Each path below is one point turned by a fixed rotation once a step. After each direction that follows a path, write how fast that rotation turns it, in degrees a step (0 if it stays still).
Each turn is a multiple of 5 degrees from 10 to 175, or 0.
Each row of a path follows its step; steps can be skipped.
Path 1:
step 0: [  2   6   6 -11   6   6   6 -19  -6  -7   8   2   1 -12  16  14   9 -19
  -1 -17   7  10 -14  11 -22 -22  16  -1   0 -10 -22  19   1   8   7  -9
  -8 -18  -7  -8   6]
step 1: [ 23   5   6  -5  12  16   0   3 -11  11  11  14  -4   0  27  11 -19  14
   9  -8  -9   3  -7   6   0 -14   5  13  -2   9 -19   3   1 -12   7  -2
  18 -20 -21   9  -7]
step 3: [  0  12  15  -7  16  17   2   3  20  -4  15  -4  -3  12  14   6  13   0
 -16  12  -3  11  -7  12 -12 -19  -1 -21 -11   6 -13  -8   7   4  -1   1
   5 -12 -27 -15  13]
step 13: [ 16  12   8  12  11 -12   7 -14  -3  22   5  -2 -13 -29  19   2  -2   8
  -8  -8   7 -17 -12  -3 -13   6   9  13  17  -3  -8   2  -4   1  14  -5
  13 -24  -6   4  10]
step 14: [-13  -2  17 -15   9  -5  14   3  11  10  26   8   1   1  20  12   1  -4
  -8 -11  -7   3 -17  -4 -11 -15  17  -8  -1 -10 -17   4   0   3  -3 -13
   8 -26  -4 -21   4]
step 15: [ 15  10   4  -8  17   5  -1  10  -7  12   9 -22   5   7  28  -4  -3  15
  -2  -1 -11  16  -9  -3   1  -5   6  12 -18   9 -18 -17 -17   2   6   6
   2 -23 -17   0  -2]
step 18: [ 23   6  -2   1   7   3  -4  -5   6  27  13 -23  -9  -9  17 -14  -2  13
  -6  14  12   2 -23  -4  -8  -3   9 -12  -1  15  -1   1  11   1   3   3
  19  -6   7  13 -17]
step 21: [ 12   9   2  -8  13   0  -8   3   1  20  -3 -11   1 -24  -7  -1 -21   1
   3  -1 -19   2  -9  -6   3   3   9   3  15  10 -26  15  -1  -3  -7 -16
  25 -15 -18   6 -11]
step 24: [ 22  22  11   7  15   6   3 -16   8  -4   5 -17  -5 -27   3 -23 -10  -4
  -1   3  -4  -8  -2  -5 -11  21  18   2   9   8 -10  -9  -4   5   5   2
  11   7 -11  -6  19]
step 27: [ 21   5  11   7  30 -13   1 -10 -10   9   4 -16   7 -18  23  10   8 -10
  -7  -9  -7   6 -16  -7   4   8   9   2   4 -11  -5  16 -19  12  12  -1
  -1 -14  -7  -6  11]
[ 9 -7 -1  0 -2  1  0  3  2  3 -1 -1  1  0  0 -2  5  4 -8 -7 -3  4 -1  1
  2  7  1 -7 -7 -3 -3  4 -4 -4  0  4 -2  2  9 -4 -3]
35
[ 1 -3  9 -1  0  4  9 -1 -2  4  3  7 -1  2  3 -2 -8 -8 -1  4 -5 -3  1 -3
  7  6  1 -3  4  1 -5 -3  2 -2 -4 -4  0  7  3  1 -2]
145
[  2   1   3   9  -1  -1 -11  -1   4   4   6   7   1  -1   3   2  -1   2
  -8   4   3  -3  -1   2   8  -4  -2  -3   3   6   5   5   2   1   4   2
   1   3   1  -3   4]
70
[  1   2  -5   3  -2  -4  -2  -4  -5   2   3  -1  -3   1   1  -4   2 -10
  -3   3   2  -4   7   2   2   4   7   4  -3   1  -2  -3   3  -3   5   6
  -5  -8  -1  -3  -6]
160
[-2  1 -3  2  2  6 -1  2 -5  7  0 -4  5 -7  0 -3  2  6  6  4 -3  4  3  1
  5  2  5  0  4  5  2 -3 -3 -7  6 -3  3 -1  6  7  3]
130
[ 7  1  3 -4 -2 -1 -6  0 -1  3  1 -2  0  4  2 -7 -8  9  4  0  1  1  1 -2
  4 -3 -1  8  1  2 -2 -1  0  2 -7 10  0  1  0  4 -7]
130
[ 7 -2 -2  1  7  0 -1 -1 -1 -4  3  1 -2  0 -8  2 -5  0  5 -9  0 -7 -2  7
  6  4 -1  0  0 -4  1 -5  6 -2 -1  2  4 -4  3  0  8]
95
Path 2:
step 0: [ -4   3  15  -4  -4 -26 -30 -10   3  -4   0   5  -3 -10   1  25  -7  -2
  25  11   7   0   3  -7  27  -8  28   2  17   4   2   1  -3   2  14  -7
   8  -2  -3   3   6]
step 2: [ 12  -2   7 -23   0   3 -26  14 -24   3  18 -18  11   0  -4 -11 -16 -12
   3  -2  21 -11 -13 -10   3  -9  -7 -13  -2   3   0  -3 -18  17  -5  -7
 -13   6  -9 -14   1]
step 8: [-14 -15 -12 -10 -15   5 -25  -7  -1  23 -14  11  15 -18   1   1 -12 -13
   7  -2  12   9  -3   8   4 -18   9  -7   4  -3  21 -25 -19  -3   9   1
   0  -5   0   7 -12]
step 13: [ -5  16  14  -8   6 -11 -23 -12   3  -9 -20  -4  -4 -36  -3  -1  14 -11
  25   3   9  -3   7   0  -4  -1  -4   1  -3 -20  10  -4 -16  -3 -11 -15
  -8   9   5 -16 -11]
step 17: [ -2 -13 -20 -12 -14 -13  -4  11   7   6 -13 -10   1  -2  13  -8  -8 -31
  11  13  18  -4  -7  -1  17   5  13   0  23  15  14  -5  16 -19 -10  -4
   6  -9 -10   7  -3]
step 20: [ -1  -9 -11 -17 -15 -10  -6 -15  -1 -15  12   3  -5 -28   2   0 -11 -13
  11 -17  12 -12 -11   7  -1  -4  27  -6   1  16   6  -7   0 -19  12 -20
  -7   5 -15  -7 -12]
step 26: [-17  12 -19 -18  22   0  -8  15  13  12 -29   5   4 -18  -5  -7  -1   5
  17  -6  20 -15 -13   6  -9   2  -1   2  12  10  13  -4  15  -5  -5  -3
   3  10 -10 -15   7]
step 28: [-21 -13   1   5 -13  -2 -19  -4  15  11  13  -7 -10 -10   9  11 -12   6
  16   2   5 -19  -7  14   9  21  10   5  12   4  -7 -26 -12  -2  10  22
  -7  15   6   3 -15]
step 29: [ -4 -14  -4 -29  -9  -7  -2  13   4 -16 -18   4  13  -2   7   8 -13 -13
   5 -18  20 -30 -10   5   0  14  -8 -18  -5  -6 -12  -7   9 -10  -9  -3
  -7   2 -17   1  11]
step 30: [ -3 -16  11  -5 -14 -17 -20  -5 -12   8 -14  -1  -4   4  -2  -9 -13   0
  18  -5  27   4  -8 -20   9  -2  25   3  -9  -5  11   0 -25  -8  -5 -19
   8 -15   3   6   1]
[ 3  0  1 -5  3 -5  7 -1  6  6  7 -4  5  0  1  3  7  1  5 -6 -2 -6 -2  3
 -3 -2  5  5 -1  5  2 -1  7 -6 -2  2 -4 -1  1  4  1]
130
[-3  5  1  1  2  3 -4  6 -7  9  2 -2 -4  3  3 -2 -3  9  8  3 -1 -1  3 -2
  0  6  2  2  3  5 -1 -2  1 -1  1  2  6  2 -4  5  9]
155
[-4  1  1  2  0  4  2  3 -2  6  0 -2  6  1  4  6  2 -1 -5 -1  1  2  0  4
  6 -6  4 -4 11  4  6  4  2  9 -6 -5  4  0  1 -3  1]
45
[-3 -6  1  5 -3  6 -1 -4  0  3  0  4 -1 -9  0 -1  5  9  6  2 -5 -2 -5  6
  3  1  2  4 -2 -4  6  5 -6 -1 -1 -2 -1 -5 -2  0 -5]
145
[ -1  -2   4   4  -3  -1 -10   4   3   1   6  -2   1  10  -8  -3   6   4
   2   1   2   1   0   3   3  -3  -1  -5  -4   0  -1   1   5   2   4   1
   3   2   4   2  -8]
115
[ -2   7  -2   3  -2  -3  -1   0  -3  -4   8  -5   0  -2  12 -13   4  -1
   1   1   0   3   1  -1  -1   4   4  -1   0   0   1  -3   1   3  -5  -3
  -7  -1   0  -2  -6]
100
Path 3:
step 1: [  5  -2   1  -1  29   2  -6   0 -20  13  28   7  17  -3  -9   7  23  16
   5   5  20   6   1   1  22  29  -4  -2 -12  21   3  -4 -11 -18  -1   8
  -6  -7  16  -8 -10]
step 2: [ 14  -7  -9  12  28  -4 -15 -14  -1   3   6 -18   0   8   5  -4 -16  11
  19 -10   6  -1  -7  -6   1  19   8   9 -27  12 -12   5  11  -5  -9   7
  30 -10  17  26  11]
step 3: [ 18 -26   1 -18  -9  -6 -10 -13  28   0  10 -12  12  25 -15   4  -1  -4
  12 -13  -9  -4  -1  -7   1  -2   6 -16  -4  -4  14  19  28 -22  -6 -13
  15  -9   0   5  -7]
step 4: [-32   3  -8 -20  -2  -3  -9   5  10  -7   6 -11  15 -14  -6   4   2  22
  -2  -9 -12  -3   2  -4  11  12  -8  -6  20 -20   9  16   2 -23   3 -28
  19   9  -6  -4  21]
step 9: [ -5   9  -5  24 -12  -9   7  -2  12  -3  11   1 -11  17  10  13  14  -4
   3 -19  26  -9  -3 -18  -2 -18 -26  18   6   8   4  19 -21 -18   8  -1
  22   0   5   4 -10]
step 14: [ 18  -5  -5  -8  16   0  -7  -4  17   3   0 -16  23  19 -13 -15  17  11
  16 -17 -19  -4   1  -6  26   9   6  -3  -3   7  -9   0 -15 -30  18  -4
   4   5   4 -15  18]
step 19: [  7  19   3   5   0 -19 -14   1 -22 -20  33  13  14   8 -17  16  13   1
  -5   2  18 -14  -2  15 -14 -12  -3  19   4  11   3 -13 -12 -13  18   0
  -3  -3   0 -15 -13]
step 20: [  1  18 -12  35  19 -25   7 -23 -13  17  10  -8 -12   3   1 -14   9   2
  -6  -5   6 -20  -6  -6   6  -9  -3  24 -10  10   8  -5   0   5  12 -18
  13 -15   6   7   6]
step 22: [ -8  -8 -15   0  -7   3  -4  12  -2   2  28  -1   2 -24  -6  16  -4  -1
   5 -20  24   2   3 -11  11   3 -12 -20  -1  -5  -3  30 -16  -8 -21  -7
  15  -7  25  -3   9]
step 32: [  8 -19 -20   0   7 -28   0  12  -2   7  25  -5  11   5 -11  -2   5  -5
  11  -2  11 -16  -3  14  -2   3  12  -7 -33 -11   6  -5  -8 -21  12   4
   8 -18  22 -16  13]
[-4 -1 -5 -3 -4  5 -3 -3 -5 -4 -2  1 -5  6  0  2 -1 -1 -3 -3  0  5  2 -6
 -3  3 -8 -4  1 -9  3 -3  5 -6 -4  5  8  0 -2  3 -1]
55
[-1  2  5  4  6  2  1  0 -6 -5 -1  1  4 -6  7  3  0  6 -5 -5  9  5 -4  2
 -3  2 -2  6  1  1 -3 -2  2 -6 -4 -6  0  3 -2  1 -8]
100
[ 2  4 -8  2  4 -2  5  2  0 -6 -5  1 -1 -5 -7 -1  0 -9 -3  1  1 -1  0 -1
  4  3  3  5 -1  4 -6 -3  7 -6 -4  2  3  1  0 -3  9]
120
[ -1   3  -4   2   3   3  -2   2  -1   4   3  -7  -3 -10  -1  -7  -3   6
  -3   2  -1   2   0   1  -2  -7  -2   0   2  -1  -5   3  -6  -3   4   6
  11  -3  -4   1   2]
140
Path 4:
step 0: [-18  15  17  19   7   4 -15   5  10  12 -17  22  -1 -10  11  15   9  42
  -7  -1  -7  -4  -7  -3  -6   2  -9  -5   2   5  14   0 -23 -10  -6 -27
   1   4   2  19  10]
step 1: [-11  30  21 -18   9   8   3  15 -22  16  12  16  11   1  -2  -6  16  -9
 -26   3  -2   2  25   1  -1  13   4   4  19 -19  11 -16   7  -5  14 -15
  10   1   5 -11  10]
step 4: [ -4   8   9  -7  -5  -2   3  -1 -30  15   4  -3  -3  -2 -30   7   7  -8
   2 -17   8  -1  19  19   8  -5  -1  11  40  -5   4   8  -9  10  13 -16
  24  -8  17 -11  12]
step 7: [-27   8 -14   4  17  -5  13  -9   3  16  -2   6  -3 -12 -15  -8   4 -25
  20 -24  10  15  10  18  15   5 -10   6   6  -3  17   3  -6  14 -17 -11
  15 -12  12 -18  19]
step 11: [-25 -11   7   2   4 -16 -20   1 -17  16  -9 -24  25   5   0 -21 -16 -11
  -7  17  -5   2  -2   3  -8  -4   0 -14   9  12   4  -8 -11 -11 -20 -11
   9  11  -4  31 -16]
step 20: [ -9  10  -5   5 -11   6 -27  12 -13  -7  -2  10  19  -4   5 -28   2 -25
   4   9  -3  -8   8  12  44   4  11 -13  16  10  -3 -14  -6   5   0 -11
  -3  -5   3  22  11]
step 25: [  6  -3   1   0  -3 -16   8   2 -25 -10  10 -19  -2  10 -12  25   3   2
  -4 -24   2  -3 -11 -11  33  -8   5  -1  18   1 -11  -8 -23   5  -5 -13
  24   5  -5  20  22]
step 28: [  1  15  -7  12  27  -4  28   6   6   2  -2  -5   9  15   3   7  -3 -16
   4 -31  -9  -1 -13 -10  37  15  -5  -5   1   2   4  -4  -6  10 -24  -2
   8 -12 -11  15  19]
step 29: [  4  -3 -11  26   8   0 -12  22   5  13 -21   9 -10   3  -3 -29  20   1
   4  12  22 -29  -8  -6   7  -1  18   6   6   7  24  -6   9   9   1 -11
  10 -19   0  15  13]
step 30: [  7   9  25  -4  12 -18  -3  11  -4  19   6   3  19 -19  -6  13  -4   9
  -5  13 -10 -16   3 -22   6 -10  -9 -14  -9 -18  14  23  -9  -8 -10 -20
  22 -20  -4  18   2]
[-5  6  3  5  3  2 -3  1 -1 -1  9  7  5 -4 -1 -5  5 -2 -6  3 -3 -5 -3 -1
 -3  0  3 -5  1 -1  4  2 -2 -2 -3 -4 -7  4 -1  4 -9]
35
[-4 -1 -4  6  0 -6  3  7  3 -1  1 -5  4  3  9  5  4  2  1  4  5  0  4  1
 -4 -6 -7 -6 -1 -3  1 -2  2 -2  6 -3  4  4  0  2 -4]
135
[ -4   5  -1  -1   2  -1   6   0   4  -2   1  -1   3   5   6 -10 -10  -1
   2  -3  -1   8   3  -1   1   0   8   0  -3   2   4  -1  -1   3  -2   5
   6   3   3   0  -6]
85
[  4  -5  -6   2   4  -2  -1   4  -4   3   5  -4  -1   0  -3   2   1  -3
  -3  -3  11   2  -3   3   1  -3   3   0  -4  -1   3   0  -5  -6 -12   3
   3  -4  -4  -3  -4]
20
[-3  1  0  6 -3  8 -4 -4  1 -2 -3  5  0  1 -3  0  2  3  5  8  4  6  7 -6
  7 -4 -1  4 -3  0  0  4 -3  2  0 -6  4 -2 -7 -4 -4]
110
[  3  -2  -1   0  -1   0   5  -4  -1   6   4   3  -2 -11  10   3   1   9
  -5   4  -5   0   0   5   4   3  -2   1  -3   2   0   5  -5   2   0   4
   5  -3   2   1  -4]
120
